(in the rows, 128 means zero)
One turn or mirror swaps these rows in pairs. Which row does each one swap with?
Keki: [168 119 135 131 104 129 110 125 161 150  92 112  97 132 136 145 138 144
 120]
Meten: [144 113 100  94 128 146 104  90 130 136  82 141 137 143 106 155 137 138
  98]
saluf: [136 116 133  94 170 148  77 141 132 122  73 155 113 125 112 130 149 121
 109]
tiz: [138 116 126 155 161 119 106 150 130 133  79 127 129 133 130 155 154 134
  88]
musi: [155 104 144 110  99 122 107 132 163 144  90 135 109 134 135 133 146 142
 102]
zul: [155 112 136 105 106 124 100 142 157 145  85 139 111 131 142 122 141 149
  82]
zute: [186 153 111 114 145 163  92 115 154 106  95 120 142 129 125 135 108 117
 121]
puzum: [168 109 109 105 152 121  87 117 135 112  91 138 124 127 124  86 152 122
  78]
Namuv: [160 112  92 101 133 160 114  81 127 127  91 131 131 130 111 149 139 148
 101]
famo: [168 116 140 123 104 130 110 135 163 146  84 119  90 139 139 136 146 145
 105]
Sutag: [145 126 105 101 187 143  99 154 128 117  89 135 125 148 105 138 147 127
 111]
likup: [175 152 127 111 150 143  90 135 150 124  64 142 107 113 113 116 133  98
  83]
pesam: [170 128 143 114 145 158 112 158 130 123  75 124 123 108 151 131 123 151
 134]
govar: [161 116 105 111 152 118  99 106 134 115  93 131 131 123 129  83 141 111
  81]
tul: [168 110 126  96 164 134 120 130 167 127 114 115 115  95 126 106 131 121
 114]
Robu: [167 108 111  92 140 153 110  79 136 135  89 126 116 124 108 140 131 159
 114]
benek: [172 150 134  97 147 138 104 153 154 140  65 139 116 101 153 125 139 116
 111]
gabev: [163 110 131  97 162 141 122 134 162 129 113 112 109 101 127  95 140 118
 102]
Bimi: [173 135 119 124 152 152  90  88 146 117  92 103 115 122 122 128 133 102
 133]
vibat: [175 157 133 123 146 142  92 125 130 119  69 149  99 134 100 113 139 117
  98]
Taga: [165 124 103 115 119 122 112 139 133  93  87 140 152 143 140 132 126  97
 113]
misu: [138 120 129 157 169 117 100 150 137 126  89 122 124 130 132 143 153 125
  91]
Buro: [179 104 132 101 158 149 118 110 160 121 119 124  99 110 121 104 133 135
 120]
Gilu: [140 116  88 118 138 135 104 111 138 132  67 138 145 142 119 154 144 126
  74]
fiva: [181 155 114 107 148 159  96 142 136 107  92 129 145 129 114 158 115 112
  94]
Puras: [164 116 106 130 166 137  94  90 136 111  92 106 128 125 126  96 137 104
 106]
Kiti: [163 112 101 115 161 119 103 110 126 110  91 125 138 130 129  87 145 110
  89]
Dum: [153 116 111 111 120 115 114 146 146 106 105 130 154 134 140 138 134  91
 106]
tuko: [162 117 131 128 100 132 124 124 163 143  87 106 107 137 130 145 138 143
 121]
ruk: [175 121 143 113 143 145 116 158 126 111  94 123 137 116 141 131 139 160
 139]
muluk: [133 122 111 151 149 119 106 147 130 128  83 125 132 132 137 160 153 122
  83]
sinab: [154 135 101 123 176 143 133 146 142 132  96 107 134 151 110 155 146 122
 118]
rim: [178 107 129  98 146 156 124 105 154 123 111 120 103 102 119 112 127 141
 127]
zavoz: [171 132 113 119 139 129 139 157 121 110  82 150 155 113 128 145 137 134
  93]
bogi: [170 111 141 131 144 135 124 141 117 112 101 113 123 122 133 134 144 157
 147]
dor: [167 156 116 114 148 160  86 105 149 116  88 106 129 122 125 138 120  99
 124]
Paru: [168 110 139 123 101 130 115 129 164 144  82 123 103 143 138 142 135 145
 120]
zapit: [168 128 113 130 142 152 132 128 147 134  85 100 114 148 116 162 135 131
 142]
Diz: [148 114 143 112 164 148  76 143 132 112  73 162 107 110 126 139 135 123
 106]
bato: [141 121  86 120 142 138  96 103 136 135  70 145 139 146 123 151 143 129
  79]
rola: [157  97 130 118 114 117  97 141 150 137  86 142 115 127 143 114 142 144
  73]
nolal: [167 110  97 102 136 156 109  80 128 135  90 128 130 128 109 139 136 153
 118]
muku: [171 141 135  97 137 153 117 159 144 116  69 142 126 100 151 116 143 128
 113]
rur: [153 107 120 109 142 129 118 151 165 114 107 117 134 107 149 117 141  88
  98]
Duzo: [154 133 102 122 170 141 127 150 146 134  88 102 132 145 102 148 140 124
 132]
vib: [153 112 136 157 167 117 113 145 126 118 101 113 120 133 141 136 147 146
 119]
vunan: [157 107 103 100 133 160 107  79 135 131  89 137 126 127 107 146 123 147
 111]
mogaz: [146 123  91 102 130 149 102  98 139 138  78 141 146 141 119 157 134 137
  83]
kop: [156 126 106 134 148 150 138 134 140 137  84  98 119 151 116 159 137 121
 136]
per: [180 122 128 131 129 130 141 129 120 112  84 142 151 101 141 151 137 119
  96]
varev: [151 105 129 106 121 114 101 139 153 133  84 143 107 128 134 112 144 145
  69]
zigi: [165 120 110 138 153 140  92  85 140 110  95 108 124 129 120 104 140  98
 111]
gegu: [156 105 138 149 162 117 116 141 117 118  96 115 115 132 140 138 151 150
 125]
bov: [174 145 102 108 141 153 105 148 128 113 101 137 160 120 101 144 118 128
  99]

Swapped with benek: bov
Swapped with tiz: govar
Swapped with kop: Buro
Swapped with rim: zapit
Swapped with misu: Kiti
Swapped with dor: ruk

